Look-ups in named tables: a row name and a column name give one cell, copied from the table.

nik =
|  | mon | kas | pamagev | lalu | videmu |
|---|---|---|---|---|---|
| gusipu | 84.854 | 67.706 | 37.468 | 47.225 | 40.015 |
| vitep | 86.507 | 79.113 | 49.119 | 51.237 | 28.595 |
| luneda | 70.928 | 70.063 | 53.226 | 52.896 | 36.580 |
| gefiv | 34.309 | 58.599 | 82.174 | 51.218 | 97.730 |
| giruvi | 48.476 | 56.215 | 53.125 | 58.765 | 52.057 |
| kamenus | 67.313 | 49.150 | 70.945 | 66.174 | 57.207 |
| nakipo | 54.896 | 18.816 | 63.873 | 94.815 | 50.065 |
| norop | 59.878 | 55.243 | 36.934 | 53.556 | 63.413 |
| retez | 58.893 | 56.687 | 52.657 | 57.756 | 54.856 |
| pekabo | 28.548 | 30.688 | 63.243 | 58.795 | 67.924 |
| nikit | 42.215 | 57.217 | 59.894 | 54.486 | 47.656 |
| neruziz | 49.576 | 52.742 | 64.219 | 69.396 | 50.841 |
| fak | 56.410 | 55.443 | 68.892 | 61.631 | 63.537 |
| rad | 77.994 | 71.384 | 47.790 | 46.942 | 48.329 |

What is the videmu of pekabo in nik? 67.924
What is the kas of retez in nik? 56.687
What is the kas of nikit in nik? 57.217
What is the lalu of gefiv in nik? 51.218
What is the lalu of rad in nik? 46.942
What is the lalu of vitep in nik? 51.237
What is the kas of neruziz in nik? 52.742
Row with the largest lalu: nakipo

zotebid:
        dava  zagazo  pum
zudar    218     140  176
fip      213      86  212
ded      152      66  176
fipus    160      65  188
temere   166      36  135
lusad    150     107  185
fezul    131      72  169

What is the dava of fip in zotebid?
213
What is the dava of ded in zotebid?
152
What is the zagazo of fezul in zotebid?
72
What is the dava of fezul in zotebid?
131
What is the pum of temere in zotebid?
135
What is the pum of fipus in zotebid?
188
What is the zagazo of fip in zotebid?
86
What is the pum of ded in zotebid?
176
What is the dava of fipus in zotebid?
160
What is the dava of lusad in zotebid?
150
What is the zagazo of lusad in zotebid?
107
What is the dava of zudar in zotebid?
218
What is the pum of fip in zotebid?
212
What is the pum of zudar in zotebid?
176

kuv:
|  | gedato | rada | ruf | zutaki | tikomaz | bafo | fos | nini | suge | gur |
|---|---|---|---|---|---|---|---|---|---|---|
| tas | -0.066 | 0.356 | -0.155 | 0.193 | -0.355 | -0.162 | -0.153 | 0.033 | -0.460 | -0.516 |
| fot | -0.214 | 0.442 | -0.103 | -0.241 | -0.061 | -0.127 | -0.159 | 0.097 | 0.586 | -0.074 |
| nefoguz | -0.060 | 0.071 | -0.114 | 0.156 | -0.003 | 0.034 | -0.205 | -0.198 | 0.239 | -0.143 |
| tanate | -0.170 | 0.092 | -0.419 | 0.076 | -0.208 | -0.250 | -0.252 | 0.349 | -0.142 | -0.114 |
| sog | -0.058 | 0.108 | -0.139 | 0.094 | 0.115 | 0.294 | 0.046 | -0.226 | -0.566 | -0.479 |
| varaza | -0.181 | -0.007 | -0.192 | -0.568 | -0.442 | -0.004 | -0.354 | -0.274 | -0.724 | 0.183 |
| nosud | -0.062 | -0.481 | -0.267 | -0.140 | -0.316 | 0.226 | -0.111 | 0.127 | -0.449 | -0.366 |

bafo of tas: -0.162
nini of varaza: -0.274
gur of varaza: 0.183
zutaki of sog: 0.094
suge of nefoguz: 0.239
zutaki of tas: 0.193
tikomaz of nefoguz: -0.003
ruf of fot: -0.103
bafo of fot: -0.127
tikomaz of fot: -0.061
gedato of nefoguz: -0.060
nini of tas: 0.033
gur of sog: -0.479
suge of nosud: -0.449
fos of sog: 0.046
nini of fot: 0.097
Which row has the largest fos? sog

noti.csv
,zup,dinib,gomov,daz,lat,fol,pab,baz,sir
sim,825,691,437,653,551,813,418,461,543
bod,819,691,443,639,551,812,418,461,535
zamono,682,704,621,239,551,765,418,471,320
vaf,773,691,521,422,551,812,418,461,435
fav,757,691,533,392,551,812,418,461,414
kozola,814,691,445,636,551,812,418,461,533
nekigi,790,691,485,519,551,812,418,461,478
posi,790,691,485,519,551,812,418,461,478
siramu,706,695,593,293,551,782,418,461,354
bef,801,691,459,607,551,812,418,461,515

What is the pab of posi in noti?
418
What is the lat of sim in noti?
551
What is the sir of bod in noti?
535
What is the baz of bef in noti?
461
What is the sir of siramu in noti?
354
What is the sir of kozola in noti?
533
What is the lat of kozola in noti?
551
What is the baz of vaf in noti?
461
What is the zup of sim in noti?
825
What is the sir of sim in noti?
543
What is the fol of bod in noti?
812
What is the fol of nekigi in noti?
812
What is the gomov of nekigi in noti?
485
What is the daz of sim in noti?
653
What is the gomov of posi in noti?
485
What is the zup of zamono in noti?
682
What is the dinib of bef in noti?
691
What is the gomov of bod in noti?
443
What is the lat of siramu in noti?
551

revopig:
fields: zanelu, dolole, saz, tesuma, tepal
gek: [-5960, -8176, 3762, 7649, -2083]
fafedo: [1275, 5921, -6124, -8470, 3710]
gep: [3827, 1406, 5919, -6144, -8422]
piropuv: [-1832, 1348, 3084, -555, -5980]
nugatum: [7511, -1816, 1602, 3245, -522]
zabemet: [3671, 7561, -2027, 1557, 3173]
fod: [-3677, 3369, 3677, 1459, 5966]
minit: [5951, -6085, -8294, 3883, 7524]
korag: [1532, 2952, -368, -5910, 673]
nirofi: [-8486, 3593, 7682, -1873, 1412]
muzi: [3293, 3688, 1311, 5849, -6034]

What is the tepal of piropuv in revopig?
-5980
What is the tesuma of zabemet in revopig?
1557
What is the dolole of fafedo in revopig?
5921
What is the saz of piropuv in revopig?
3084
What is the tepal of nirofi in revopig?
1412
What is the dolole of korag in revopig?
2952
What is the tesuma of gep in revopig?
-6144
What is the tesuma of korag in revopig?
-5910
What is the zanelu of fod in revopig?
-3677
What is the dolole of muzi in revopig?
3688
What is the dolole of gek in revopig?
-8176
What is the dolole of minit in revopig?
-6085
What is the zanelu of minit in revopig?
5951
What is the tesuma of minit in revopig?
3883
What is the zanelu of nirofi in revopig?
-8486
What is the saz of nirofi in revopig?
7682
What is the saz of nugatum in revopig?
1602
What is the zanelu of nugatum in revopig?
7511
What is the tepal of muzi in revopig?
-6034
What is the saz of zabemet in revopig?
-2027

